Turns, then the turns between two rows, first turn first; the first pair answered:
turn bol:
[-41 -18 -11  12  -6 -12 -48   2   0 -50  28 -20 -22  15] => [-12 -32  14   6 -33 -14 -29  -2 -62 -25   4   4  -6 -13]
[ 20  11  18 -34   7  15   8 -15 -14  54  -2  31  -2 -47] => [  3  20 -11 -31  39  25   4 -21  42  35  12  14  -7 -30]
[-10   0   9   5 -24 -13 -23  -3 -22  -4   2   0   0   4] => [ 14  -5  11  -2 -14  -5  11  -7 -30  18 -11   8   1 -14]
[  5 -11   7  10   6  -5 -11  10 -15   1 -11  12  -4   8] => [ 11  -8   3   3  10   7   6   7 -11   9 -12  11   0   3]
turn Suvi:
[-17   1   6 -20   5  -2 -44 -22  10  -7  18   7 -41 -42] => [ 14 -16  27 -13 -26 -10 -15 -12 -43  13  -6  15 -20 -44]
[ 13  -2   7   8  12   5  31  -5   4  19  -7   5  -3 -21] => [  9  -6   1   9  21   6  28  -4  14   8  -7   2  -6 -19]
[-12  21   7 -11 -39 -31 -56  14 -33   1  22   8 -37 -11] => [ 30  -5   9  -2 -41 -14  -8  26 -75  -4  -6   1  -4   0]
[-20  27   5   3  -2 -14   0  -1  39  22   8  -7   2  10] => [-11  29  22  -2 -14 -22   3   2  11  38  -2   4   9   0]
turn sikiv:
[-11  42  -9   6  -9 -42  27   8 -29   6  11   4   1  28] => [-10  36   0   4 -11 -40  26   5 -37  13  10  11   2  19]
[  0   7  14  25 -25  -1 -25  -5 -30 -23 -11  -7  11 -16] => [ -9   8   4  30 -17  -7 -33   3 -12 -31 -11 -20   7  -2]
[-17 -13 -11 -12   4   0 -10  13 -27  -8   3  11 -22 -18] => [-19 -15 -19  -9   8   3 -12  17 -16 -20   2  -1 -26  -7]
[-24  57   0  -9   7 -13  13   2  70  57 -11  11   6   3] => [  1  29  27 -22 -23 -11  11 -15  -3  75 -24  36   0 -47]
turn rebo:
[ -7   0  -7  -6 -37   9   3  -2 -38 -31   5 -29  20   7] => [  9   7   1 -19 -26  19  19 -11 -46  -2  -2 -16  21 -18]
[  4 -33 -24   7   0   0 -16   6 -19 -69  15 -34   5  38] => [ 26 -33   1  -1 -30  -8  11  12 -67 -29 -13 -15  27  26]
[ 11  -7 -14  20   7  11  41  23  36  -1 -31 -26  27   6] => [  6  -6 -14  23   7   5  34  32  32 -12 -29 -24  30  11]

Each pair is 2 to 3 turns apart.
[-41  21  27   7 -60 -43 -18   8 -14  16  -5  17  -9  14] => [  1  26 -15 -11  31  20  48   2  57  31  -1  -2   9   1]  Suvi, rebo, bol
[  3  11   9   9  -7 -16   9   5  25  -9   5  -3   1  56] => [ 33   2  24 -13  -9   0  32  -4 -15  27 -10  19   5  12]  rebo, rebo, sikiv
[ 18 -19  16 -24   1  24  -3 -22 -41  19  -3  32 -16 -60] => [  5 -22   9 -28  11  29 -18 -26 -29   8  11  24 -31 -67]  rebo, Suvi
[ -6  -9  -2  27 -28 -25  -6  16  -4 -42  -9 -32  13  66] => [ -4  20  38   0 -53 -31  -4   4 -41  45 -21  10  18   3]  Suvi, Suvi, rebo
[ 36   8  38 -10  -3 -25  38  19   1  49 -22  16  33 -18] => [-27  24  34  -6  -5 -41 -40   4  43  18  16  16 -12 -19]  rebo, rebo, Suvi
[ 34 -10 -33  18  16  27  41   6   4 -13  18 -20  31  -1] => [ 38  -6 -12  18 -19   9  42  10 -33   4   0  -6  42   4]  bol, rebo, rebo
[ 28  16 -13 -17  35  12  40 -12   0  53 -32   5  10 -41] => [-24  41  -5 -13  22 -18 -13 -12  30  56  -7   9 -16 -38]  bol, Suvi
[-24  24  -5   1  19  -5 -13 -15  37  11  22   4 -19 -11] => [ 24  -6 -13  14  20  18  41  -7   5  -6  -1 -12  13  14]  Suvi, Suvi, Suvi
[-31   8 -31  57   1 -25 -16  10  23 -43  28 -18   6  42] => [ 39   2 -11  11  26  20  50 -15 -19  38   2  26  16 -47]  bol, bol, rebo
[ -2 -27  11  12  -5   6 -17   2 -29 -13  11   4 -19 -21] => [-15  -6   5  25 -21 -17  -9  22  -7 -13   5  -6   2  31]  sikiv, sikiv, rebo
[-24  19  24  -1 -35 -22 -46  -8 -20  14   8  23 -19 -27] => [ -9  20   1 -16  17  16 -25 -22  24  22  14  24 -22 -56]  bol, rebo
[-16 -34 -13  -5  18  14 -33 -22  10 -64  39 -13 -32  -3] => [-37 -16   0  -8  -5 -11 -58 -19  11 -37  42  -4 -35  -9]  Suvi, sikiv
[  4  35  22 -11  13  -7  -3  -3  -2  50  15  26  -3 -44] => [ -5  26  23  -8  -4 -17 -17  -2 -20  45  10  31  -3 -45]  rebo, Suvi
[-14 -10   6 -18  -6   3 -39 -25 -25  -7  40   2 -31 -32] => [-19   2  10   0 -38 -26 -38  -3 -27 -19  27  -9 -17  25]  sikiv, sikiv, rebo
[ -4  31  38 -11 -16  -3  -4  -7 -20  52  -7  40   4 -41] => [-30  40  -1  -3  32  16 -22 -10  59   1  25  10 -12  -9]  bol, rebo
[-18 -18 -22  17 -21 -14 -30   9   9 -39  16 -17 -11  18] => [ 18 -31 -19  20 -26  -6   8  22 -13 -30  -7 -17  10  30]  rebo, Suvi
[ -4  11 -14  19  30   7  15 -17  14  21  10  25 -22 -26] => [ 15   2 -17  19  33  17  40 -11   6  12   7  19  -9 -16]  Suvi, Suvi, Suvi
[-29  -4  25   8  21   9 -22  -6  -1 -14  -3  -8 -23 -54] => [-24  -7   9  16  37  20  -7  -4  16 -26  -2 -19 -19 -36]  Suvi, bol, rebo
